Turns in one plane each, and the order they were made in; the first pair answered:
turn M:
[ 2.33 -2.61 -3.42  1.86 -2.55 -2.03 -0.52  2.12  1.76]  ->  [-1.07 -3.18 -0.22 -0.52 -4.58 -1.81 -1.76  0.10  2.62]
[ 0.23 -1.36 -0.09  0.13 -3.35 -0.91 -3.06 -0.68  0.33]  ->  [-1.47 -0.29  1.95 -2.85 -2.75  0.60 -0.71 -1.26 -0.13]
[-0.79 -0.32  0.77  1.25 -1.70 -1.69 -1.91 -0.52  0.59]  ->  [-1.91  0.52  2.39 -0.99 -1.05 -0.50 -0.06 -0.95  0.34]
turn N:
[-0.86  0.45 -0.08 -1.80 -1.47  0.60  3.19  1.56  0.92]  ->  [-0.65  0.22 -0.35 -1.50 -1.69  0.58  3.22  1.62  1.00]
[-0.22  0.28  0.05  0.35 -0.80 -0.29 -1.62 -0.88 -0.77]  ->  [ 0.56  0.12 -0.96  1.10 -0.31 -0.56 -1.16 -0.20 -0.78]
[-1.04  1.17  1.33  0.68  2.65 -0.39 -2.30 -1.51 -1.73]  ->  [-0.62  0.59  1.47  0.61 -1.04 -0.21 -3.66 -1.76 -0.89]
turn B:
[-4.36 -3.38  2.51  0.26  4.37 -3.46 -1.07 -1.03  1.38]  ->  [-4.56 -4.64  2.69 -0.75  0.51 -3.27 -0.04 -1.03  3.27]
[-2.52 -0.52  0.78 -0.05  1.21 -0.32 -0.15  1.32  1.07]  ->  [-2.51 -0.83  0.63  0.25  0.91 -0.56 -0.17  1.36  1.23]
[ 0.60  1.43 -0.31  0.49  2.37 -0.88 -0.49 -0.16 -1.46]  ->  [ 0.72 -0.91 -1.02  0.65 -2.20 -1.41 -0.09  0.16  1.17]
[-0.63  0.98  0.76 -0.04  2.09 -0.99  0.27 -0.56 -2.40]  ->  [ 0.00 -1.63 -0.94  1.51 -1.33 -2.42 -0.17  0.07  0.12]
turn A:
[ 1.78  1.76 -0.93 -1.43  0.70  1.57  1.39  1.09 -1.13]  ->  [ 0.60  0.40  0.35 -1.45 -3.14  0.90 -1.63 -0.26  0.28]
[-0.09 -0.10  1.31  0.56  0.52  0.53 -1.06 -0.43  1.31]  ->  [-0.11 -0.02  0.93  0.59  1.56  0.40 -0.19 -0.17  1.26]
[ 1.37  0.77  2.81 -0.44 -2.79  1.18  0.30  1.15 -0.07]  ->  [-0.97 -1.83  2.61 -0.01 -1.86 -0.95  1.01  1.01  2.05]
Then:
(two turns a pair)
[ 0.09 -1.17 -0.11  0.73  1.29 -1.24 -0.88  0.14  0.88]  ->  [-0.87 -0.73  1.02 -0.54  1.65 -0.76 -0.33 -0.38  0.61] => N M
[-2.44 -1.22  0.42  1.08  1.47 -0.96 -0.09  1.75 -0.20]  ->  [-2.23 -1.87  0.19  0.67 -1.01 -0.67  0.64  2.07  0.99] => B N
[ 0.27  0.36 -1.20  1.23 -1.18 -0.09  1.65  0.69  0.79]  ->  [-0.44  0.24 -0.98  1.29  0.42 -0.46  2.09  0.66  0.86] => N B
[-1.26  0.73  0.45 -1.45 -2.87  0.90  0.96 -1.44  0.66]  ->  [ 0.58  0.71 -2.08  0.43  1.10  0.15  3.07  0.18  0.00] => N N
[-1.15 -1.89 -0.60  1.82  3.20 -3.06 -1.80 -0.47  0.94]  ->  [-2.35  0.72  2.24 -1.53  4.12 -0.51  0.03 -1.43 -0.67] => B B
[ 0.35 -0.08 -1.09 -1.35  1.58  1.28  6.20  1.37  0.92]  ->  [ 2.05  0.44 -2.25 -0.10  1.84  1.32  5.41  2.01  0.12] => N M
[ 0.77  0.42 -0.56 -1.91 -2.22  1.32  3.64  0.98  1.05]  ->  [ 2.04  0.42 -2.47  2.52  1.94 -1.29 -1.69  1.00 -0.80] => B M
[ 1.74  1.23 -1.25  0.88  3.76  0.85 -1.12  0.41 -2.75]  ->  [ 0.50 -2.10 -1.54  2.08 -0.90 -1.15 -4.20 -0.38  0.04] => N B
[ 0.35 -2.25 -1.44  1.47 -0.95 -0.97  0.10  0.20  1.93]  ->  [-0.80 -2.11 -0.83  1.41  1.74 -1.55  0.08 -0.14  1.54] => N M
[-0.11 -2.51  0.48 -0.01 -3.25 -1.26 -0.84 -0.27  1.33]  ->  [-1.83 -1.92  1.39 -1.40  1.75 -1.07  2.30 -0.15  0.60] => A N
[ 0.97  1.41  0.61  0.98 -0.84 -0.15 -2.25 -1.16 -1.45]  ->  [ 0.28  0.94  0.93  0.76 -1.06 -0.37 -2.44 -1.43 -1.10] => N M
[ 0.87 -0.33 -2.21  2.63  2.64 -1.12 -1.54  1.00 -0.47]  ->  [ 0.00 -0.72 -0.42 -1.57 -3.09  1.41  2.76  0.80  1.56] => B M
[ 1.26 -2.21 -0.84  0.39 -3.31 -0.96 -0.53  0.64  2.14]  ->  [-0.55  1.50  2.15 -1.80  3.31  0.54 -0.38 -0.65 -1.63] => M B
[-0.05  2.17  0.22 -1.16 -0.71  1.77 -0.71 -0.66  0.37]  ->  [ 1.36  2.09 -1.34  0.17 -0.32  1.35 -0.98  0.15  0.25] => M M
[ 0.43  1.96 -0.99 -0.77  1.01  0.83  0.26 -0.28 -1.05]  ->  [ 0.26  0.77 -1.06  0.51 -0.52 -0.27 -2.23 -0.67 -0.24] => M M
[ 0.48  1.17  0.96  0.29  3.26  0.27 -0.46 -0.61 -1.30]  ->  [ 0.24  1.86  2.09 -0.99  1.39  1.48 -0.14 -1.04 -1.29] => N M
[-1.96  0.54  0.66  1.08  3.98 -0.92 -1.07  0.18 -1.94]  ->  [-2.39 -0.70  1.47  1.09 -0.67 -1.31 -3.71 -0.64 -0.52] => N B
[-0.40 -2.40 -1.17 -0.10 -0.18  0.55  2.70  0.65  0.87]  ->  [ 0.44  0.18 -0.07 -1.30  0.49  2.49  2.53  0.46 -1.20] => A N
[ 0.54 -0.52  0.24  2.15  2.32 -0.67  0.28 -0.62  0.75]  ->  [ 0.14 -1.08  0.93  0.27 -0.77  0.37  2.31 -0.56  2.01] => B M
[-2.59  1.65  4.24 -2.13 -0.39  0.23 -0.86 -1.37 -2.63]  ->  [-0.35  1.17  2.82 -2.12 -5.05  1.12  0.25 -0.35 -1.38] => N M
[-0.37 -1.06 -1.21  0.29  0.57  0.01  1.72  1.20 -1.12]  ->  [-1.48 -1.17 -0.46  0.29  1.51 -0.50  0.69  0.68 -1.20] => M N
[-0.88 -1.46 -0.54  2.60  1.29 -1.60 -0.87 -0.26  0.87]  ->  [ 1.45  1.17 -0.08  1.98 -0.75  0.60 -2.35 -0.35 -1.09] => A A
[ 0.40 -0.23 -0.78  0.52 -1.30 -0.48 -2.26  0.24 -0.14]  ->  [ 0.23  1.41  0.34 -1.58 -0.65  1.27  0.13  0.31 -0.96] => B M
[-1.19 -0.67 -1.73  0.37  2.26 -1.38  2.07 -0.69  1.45]  ->  [ 1.14  2.10 -1.16 -1.06  0.44  1.44  2.83 -0.36 -0.37] => B A
